In the data rows, 128 means zero.
Some points, each followed by its number:
[134 166 128 149 115 125  99 105 147  95 165 102] 0
[134 164 128 153 114 124  89 107 157  93 166  99] 1
[135 131 101 163 131  79  81 194 182 111 135 118] 2
[139 212 115 101 142 134 109 143  66 113 144 116] 3
[147 137 120 161 132  71  57 126 175 111 155 112] 4
[143 105 127 131 144  94  89 105 205 125 119 122] 5
[119 156 117 140 113 174 167 184  48 114 131 129] 6
[134 162 128 154 115 122  90 101 159  94 165 101] 7
[137 186 121  87 117 159 153 163  58 114 145 121] 8
[153 154 122  87 146 102  60 102 202 123 123 126] 9
[138 143 109 157 139 112  61 126 128 102 172 118] 10
[132 143 132 186 127 144  93  72 179 125  98 113] 11
[155 143  96  82 147 153 119 107 149 136 101 155] 12
[141 145 104 116 130 144 159 163  51 125 143 132] 13
[115 188 127 161 107 134 165 158  59 113 148 108] 14
[146 124 124  81 146 111  78 131 215 121 113 126] 15
Which five points above are nearest to each new point by angle, seen from the average point of the numbered points? Their numbers follow each, nearest first.
[117 185 125 160 109 134 159 153  69 114 145 110] 14 6 13 8 3
[130 161 152 175 124 116 136  89  65 103 149 117] 14 6 13 3 0
[131 160 154 177 126 115 135  82  62 104 148 117] 14 6 13 0 3
[141 188 102  83 114 195 160 126 114 110 131 121] 8 6 13 3 12
[168 148 137 138 128 110  62 114 109 108 156 103] 10 4 1 7 0
[138 148 129  91 169 104  78 160  99 125 119 138] 3 13 8 12 15
[126 153 109 172 138 175  74 102 176  97 132  93] 11 7 1 0 10
[139 128 105 115 162  74 120 163  87 125 151 138] 13 8 3 6 14
[171 146 141 139 129 107  60 113 102 107 159 102] 10 4 1 0 7
[137 142 111 155 139 109  62 127 134 102 170 117] 10 4 1 7 0
[147 166 127  76 157 117  51 115 170 118 133 107] 9 15 5 12 4
[152 153 122  87 148 102  61 106 195 123 122 127] 9 15 5 4 12
[153 101 132  60 123 130  94 152 206 115 137 109] 15 9 5 12 2
[154 106 130  62 124 133  93 149 201 116 134 110] 15 9 5 12 2
[146 191 102  90 127 164 132 152 165 112  99 116] 12 8 15 3 6
[156 143  96  83 148 151 121 108 147 138  99 155] 12 15 9 5 13
[146 171 127  73 158 117  50 116 168 118 135 105] 9 15 5 12 4
[132 142 135 189 128 147  95  65 180 127  93 113] 11 5 7 1 0
[136 159 107 143 123 106  70 170 173  99 154 112] 2 4 10 1 15
[156 129  97 146 122 101  69 130 180 110 152 141] 4 5 2 9 10
[145 187 104 100 128 159 130 150 160 113 100 117] 12 8 15 3 6
[150 155 122  94 143 106  67 108 194 122 125 124] 9 15 5 4 12
